What is the hidden score of each row? Scores go from 0 to 30, and 15 is about the middle. The score is a weighted sum of the row's numbers plus the product of two more (or one squared), each taken from its middle value.
0.09:-0.22:0.50:0.14:0.13:-0.75:-0.42:-0.22:-0.63:0.02:-1.26:-0.88:0.43:-0.46:-0.31:0.48 ~ 11
-1.63:1.00:0.54:1.87:-0.31:-1.05:-0.19:0.37:0.32:-0.38:2.14:0.79:1.49:-0.23:-0.01:-0.38 ~ 16
-1.07:1.22:1.33:-0.92:-0.51:0.63:-1.04:-1.62:0.92:-1.08:1.47:-0.68:-0.03:1.06:0.75:-0.12 ~ 9
-0.20:0.55:0.40:1.06:-0.10:-0.76:1.36:0.23:0.52:0.15:0.03:-0.18:1.15:0.55:1.03:0.45 ~ 11
0.94:-0.13:0.17:-1.30:0.52:-0.50:1.17:-0.38:0.93:0.47:-2.22:0.06:-0.12:-0.77:-0.61:-1.03 ~ 17
1.30:-1.56:0.14:-0.88:-0.94:0.59:-0.36:-0.27:-0.26:0.76:-1.52:0.06:-0.28:-1.12:0.59:-0.86 ~ 12
-0.67:0.36:0.44:0.35:-0.12:0.35:-1.00:-0.23:-0.94:-0.33:0.61:-0.55:0.08:0.43:0.33:-0.24 ~ 12
-0.31:0.06:0.60:1.81:-0.31:-2.96:-0.01:1.60:0.44:0.55:1.53:-0.09:-0.81:0.36:0.59:0.62 ~ 18
0.24:0.15:-0.06:0.07:0.32:0.72:0.37:0.44:1.81:0.53:-0.19:0.23:-0.15:0.71:0.46:-0.76 ~ 14
-0.58:1.13:-0.67:1.22:0.72:-1.04:-0.09:-0.23:0.17:-0.21:1.59:-0.53:1.04:0.35:1.49:0.11 ~ 17
0.54:1.93:-0.34:1.08:0.21:-0.93:0.62:0.06:-0.48:0.19:0.58:0.19:0.54:-0.83:0.78:-0.63 ~ 17
1.22:-1.39:-0.30:-1.17:1.17:1.02:-0.21:0.01:0.74:-0.10:-1.09:0.15:-0.20:0.36:-0.31:0.54 ~ 26
-1.64:-0.05:1.17:0.19:-0.51:-0.59:-0.39:-0.90:-1.24:0.33:0.08:0.05:0.39:1.11:-1.11:-0.13 ~ 6
-1.22:-1.67:-1.65:-0.20:-2.87:-2.05:0.14:-1.03:2.53:-0.35:1.03:0.03:0.50:1.26:-1.69:0.10 ~ 17
-0.10:0.26:0.51:0.31:-0.87:-1.85:-0.22:-0.86:-0.97:-0.94:0.82:-0.72:-0.64:0.08:-0.49:0.58 ~ 13
1.25:-0.35:-0.46:-1.35:0.81:0.66:1.24:-0.47:-0.15:-0.01:-1.62:-1.15:0.15:-1.71:-1.14:0.71 ~ 17
0.60:0.06:-0.02:0.67:-0.28:0.10:1.32:0.21:0.13:0.84:0.30:-0.43:0.45:0.24:1.08:0.01 ~ 13
0.31:-0.32:2.65:-1.26:-0.67:0.40:-1.62:0.69:-0.06:0.66:-2.43:-0.83:-0.20:-2.45:-2.20:-0.44 ~ 12
1.40:-0.96:0.17:-1.20:1.15:0.59:1.83:-0.19:0.21:0.79:0.15:-0.15:-0.16:-0.67:0.06:0.43 ~ 15
-1.82:-0.37:1.85:-0.26:-0.83:-0.64:-0.24:-0.59:-0.43:-0.04:0.72:-0.27:0.41:0.36:-0.39:-0.28 ~ 11
1.01:9.30:-1.29:-0.80:1.56:0.95:0.48:1.77:0.25:1.30:0.05:0.08:-0.52:0.49:-0.49:-0.36 ~ 21
-0.49:-1.10:0.69:-0.78:-0.09:1.16:-0.76:1.63:-0.75:0.53:-1.52:-0.61:0.48:0.89:-1.52:0.42 ~ 10
0.38:1.56:-0.08:0.87:0.55:0.49:-0.06:0.69:0.64:0.41:0.08:0.02:0.49:-0.46:0.47:-0.27 ~ 15
0.84:0.75:-0.43:0.04:0.59:-0.41:0.50:1.31:0.92:0.14:-0.48:0.43:0.01:0.45:1.22:0.53 ~ 18
-0.42:-1.07:-1.82:-0.04:0.61:-0.45:3.01:0.40:1.44:-1.04:1.37:-0.50:-0.79:0.63:0.56:-0.70 ~ 19
-0.61:-0.07:0.22:-0.67:-0.05:-0.53:-0.99:-0.12:-0.09:0.60:0.08:-0.86:-0.04:-0.22:-0.74:0.04 ~ 15
-0.95:0.65:0.69:0.70:-0.24:-0.80:-0.38:0.88:0.53:0.21:0.24:-0.01:1.15:-0.01:-0.30:0.43 ~ 14
0.00:-0.26:-0.18:-1.19:0.21:-0.36:-0.25:-1.25:0.00:-0.87:1.07:-0.65:0.40:-1.08:1.39:0.30 ~ 16
0.67:0.61:-1.68:-0.24:0.52:-0.14:1.22:-1.02:0.30:0.73:0.35:0.27:-0.41:0.59:0.77:-1.09 ~ 15
0.35:0.54:-0.18:0.31:0.49:0.18:0.21:-0.17:1.54:0.63:1.02:0.52:0.35:1.10:0.95:-0.03 ~ 13
-0.03:-1.66:-0.32:0.18:0.43:-1.59:-0.94:0.44:0.07:-0.82:-0.45:0.31:-0.29:0.12:-2.91:0.26 ~ 24
0.61:-0.29:-0.13:-0.52:-0.04:1.14:1.52:0.46:-1.10:0.26:0.08:0.27:-0.40:-1.47:-0.33:0.23 ~ 15
0.12:-1.38:0.24:0.49:-1.00:2.34:0.37:-1.26:-0.36:-1.46:-1.90:1.83:-0.41:1.04:2.14:-0.84 ~ 15
-1.12:1.04:1.09:0.54:-0.67:-0.68:-1.15:-1.01:-2.29:-0.21:0.59:0.01:0.59:-0.17:0.53:0.46 ~ 12
-1.34:-0.18:0.97:0.69:-1.69:-1.19:-2.22:1.87:-1.94:0.06:0.51:-0.40:0.26:-0.13:0.72:1.01 ~ 29
3.62:-0.99:-0.68:-1.22:2.26:-0.42:1.07:0.37:-0.21:1.70:0.93:0.80:0.17:0.03:-0.66:-0.42 ~ 26
-1.53:1.18:0.84:-0.11:-0.85:0.70:-1.58:-0.04:-1.51:0.38:-1.61:-0.32:0.16:0.66:-0.56:0.86 ~ 8
-0.03:0.12:-0.96:0.39:0.96:0.17:0.60:0.54:1.67:0.63:0.18:0.03:0.12:0.36:0.57:-0.38 ~ 18
1.78:-0.66:0.75:-0.61:1.04:-0.24:-2.30:0.01:0.40:0.11:-0.60:0.25:0.17:-0.70:1.11:-0.69 ~ 13
0.66:-1.07:-1.34:-1.00:-1.34:-0.36:0.02:-1.45:1.21:-0.91:-2.06:0.82:0.41:1.36:-0.64:-0.72 ~ 21
0.52:0.61:-2.62:-0.38:1.05:2.49:0.69:0.62:0.69:0.45:0.03:-0.08:-0.59:1.30:0.19:-0.17 ~ 20
0.77:-0.12:-2.05:-0.27:0.26:0.01:0.88:0.68:0.46:1.69:-0.70:0.15:0.72:1.18:1.11:-0.31 ~ 16
-0.86:1.06:0.07:1.11:-0.72:0.24:1.12:-1.01:-0.86:-0.93:1.87:-0.39:0.43:0.35:1.26:0.93 ~ 15
0.70:-0.22:0.50:-1.63:1.82:0.89:0.70:-0.80:-0.52:0.08:0.55:-0.21:-1.01:-1.39:0.08:0.29 ~ 14
-1.30:0.39:1.49:1.78:-1.51:1.03:0.40:-0.70:0.11:-1.07:-0.44:0.63:0.35:0.43:0.31:0.17 ~ 5
-1.32:0.89:0.17:1.14:-1.90:0.78:-0.41:-0.36:-0.88:0.00:0.97:0.04:-0.28:0.71:0.36:0.84 ~ 15
0.35:0.41:0.43:0.66:-0.42:1.08:1.59:-0.16:0.18:0.37:0.83:1.46:0.19:1.03:-0.39:-0.05 ~ 11
-2.53:0.51:0.03:1.32:-0.36:0.43:0.59:-0.05:-0.98:0.28:1.42:0.17:0.37:-0.68:0.34:0.52 ~ 20
-1.59:0.43:0.84:-0.02:-0.99:0.18:0.02:0.32:-1.11:-1.22:-1.37:0.08:0.60:0.03:-1.11:0.71 ~ 10
0.69:0.60:0.24:1.23:0.70:0.64:0.50:0.86:0.72:-0.17:0.25:0.27:0.45:0.60:0.41:0.03 ~ 13
-0.67:0.07:0.56:0.12:-0.34:-0.30:-1.13:-0.22:-0.85:-0.25:-0.32:-0.58:0.56:0.07:0.58:0.88 ~ 11
1.15:-1.02:-1.76:-1.49:-0.83:-1.07:1.37:-1.00:0.96:-1.53:-0.33:-0.41:-0.29:0.16:-2.20:0.31 ~ 20
-0.96:0.27:0.15:0.34:-0.40:-0.95:-0.80:0.58:-0.50:-0.31:0.58:0.24:0.08:-0.79:-0.41:1.06 ~ 16
-0.21:-0.46:0.38:0.27:-0.58:-1.44:-1.85:1.68:0.07:2.18:0.01:0.05:-1.33:-0.86:-0.03:0.72 ~ 20
1.77:-0.95:-0.24:-1.02:1.19:-0.41:0.29:-1.01:-0.94:0.02:-1.00:0.16:-0.20:-0.58:-0.06:0.55 ~ 20
0.48:-0.54:0.96:-0.07:0.55:2.29:-0.01:-0.08:-0.86:0.21:-1.05:0.57:-1.17:-0.73:-1.29:-0.30 ~ 14
0.93:0.09:-0.87:-0.12:0.33:0.69:0.90:0.75:0.30:1.09:0.25:-0.36:-0.71:1.24:1.17:-0.38 ~ 13
0.31:-1.41:-2.16:-0.79:-0.28:-0.13:1.79:0.69:0.02:-0.52:0.32:0.47:-0.30:1.16:-0.21:-0.33 ~ 18
2.01:-1.80:1.27:-0.29:0.14:-2.55:0.22:0.70:0.99:0.86:-0.16:0.01:-0.05:-1.65:-0.19:0.16 ~ 16
-0.69:0.54:-0.46:-0.43:0.17:0.96:-0.37:0.24:1.36:-0.51:0.09:0.68:0.78:-1.60:-1.34:-0.69 ~ 19
0.43:0.52:0.20:0.67:0.21:0.04:0.56:0.58:0.63:0.20:0.59:0.22:-0.45:1.02:2.17:-0.11 ~ 11
0.96:-0.20:0.42:-0.61:0.11:-1.68:-0.07:-0.33:-0.35:-0.48:0.05:-1.25:-0.09:-0.78:-0.35:-1.36 ~ 17
0.33:0.22:-1.04:-0.63:1.19:0.99:0.75:0.80:1.10:0.67:0.04:-0.32:-0.70:0.68:0.01:0.10 ~ 18
0.95:-1.05:1.84:-0.41:0.24:0.76:1.84:-0.43:0.56:-0.28:0.39:0.24:-0.09:-1.80:-1.14:0.67 ~ 13
0.90:1.32:-0.10:0.43:0.51:0.47:0.38:-0.48:1.10:0.41:0.65:-1.14:-0.12:0.77:0.79:-0.91 ~ 12
0.75:-0.60:-0.01:-1.00:0.51:0.32:-1.19:-0.63:-0.53:0.01:-1.37:0.13:-0.23:-0.37:-0.79:-0.32 ~ 15
0.96:0.46:-0.17:0.25:0.53:-0.17:0.91:0.49:0.71:0.43:-0.65:0.37:0.44:0.41:0.75:-0.09 ~ 15
0.92:-0.28:0.44:-1.40:1.18:-0.21:0.91:-0.23:-0.74:0.49:-0.40:0.44:-0.62:0.18:-0.89:0.80 ~ 18
-0.44:0.03:0.04:-1.28:0.41:0.58:-2.04:0.60:-0.01:-0.69:-0.72:0.04:0.64:-1.21:-1.40:-0.19 ~ 16
0.51:-1.51:0.49:-0.79:0.11:0.43:0.29:0.07:-0.60:0.30:-3.01:-0.24:-0.78:-1.90:-1.11:-0.12 ~ 17
0.01:1.00:-0.07:1.09:-0.27:0.49:-0.17:0.79:-0.14:0.51:1.11:0.85:1.00:1.18:1.10:-0.34 ~ 10
-1.65:-0.62:1.40:0.65:1.29:0.09:-0.56:-0.57:-0.47:-0.43:-0.68:0.12:-0.67:-1.23:0.02:0.72 ~ 13
-0.95:0.62:0.26:-0.56:-0.73:-1.12:-1.06:-1.40:-0.16:-0.33:0.78:-0.12:0.31:0.66:0.68:0.76 ~ 10
1.45:-0.15:-1.03:0.99:0.19:0.76:0.65:0.35:0.97:1.24:0.09:0.11:-0.37:0.78:0.30:-0.85 ~ 14
-1.29:0.37:1.42:0.71:0.07:-1.70:-1.81:0.08:-0.03:-0.53:1.46:-0.25:1.07:0.42:-0.11:0.86 ~ 11
2.08:0.05:-0.80:-1.51:0.53:3.29:0.74:0.37:1.31:0.34:-0.58:0.49:-1.70:-0.98:0.15:0.79 ~ 27
0.69:-1.12:-0.53:-0.74:1.36:0.08:1.55:-0.07:-0.52:0.44:-0.38:-0.32:-0.43:-0.97:-0.82:0.71 ~ 19
1.77:-1.17:0.27:-1.23:1.26:0.17:-0.15:0.04:-0.02:0.89:-0.07:0.03:-0.84:0.02:-1.07:-0.09 ~ 17
0.93:-0.91:0.42:-0.75:0.19:0.09:0.96:0.09:0.07:0.58:-0.92:0.19:-0.48:-1.12:-1.18:0.63 ~ 18
-1.29:-0.21:0.55:0.66:-1.07:-1.23:-1.49:0.46:-0.15:0.06:0.15:-0.23:-0.04:-0.20:0.46:0.23 ~ 18
0.93:0.92:-0.41:0.94:-0.73:-0.16:0.14:-0.19:0.07:-0.36:0.45:-0.13:0.56:1.93:-0.24:0.43 ~ 8
-0.99:-1.38:-1.04:-0.14:0.62:2.88:-0.09:-0.34:-3.61:-0.68:0.11:-0.11:-1.59:-1.09:-0.79:0.91 ~ 14
-0.07:0.57:-0.81:0.33:0.75:0.50:-0.35:0.08:0.05:1.04:0.41:-0.16:0.25:0.82:0.20:-0.47 ~ 13
0.79:1.45:0.61:2.03:-0.14:-1.21:0.40:0.28:1.63:0.95:0.16:-0.23:0.69:1.12:0.97:0.46 ~ 10
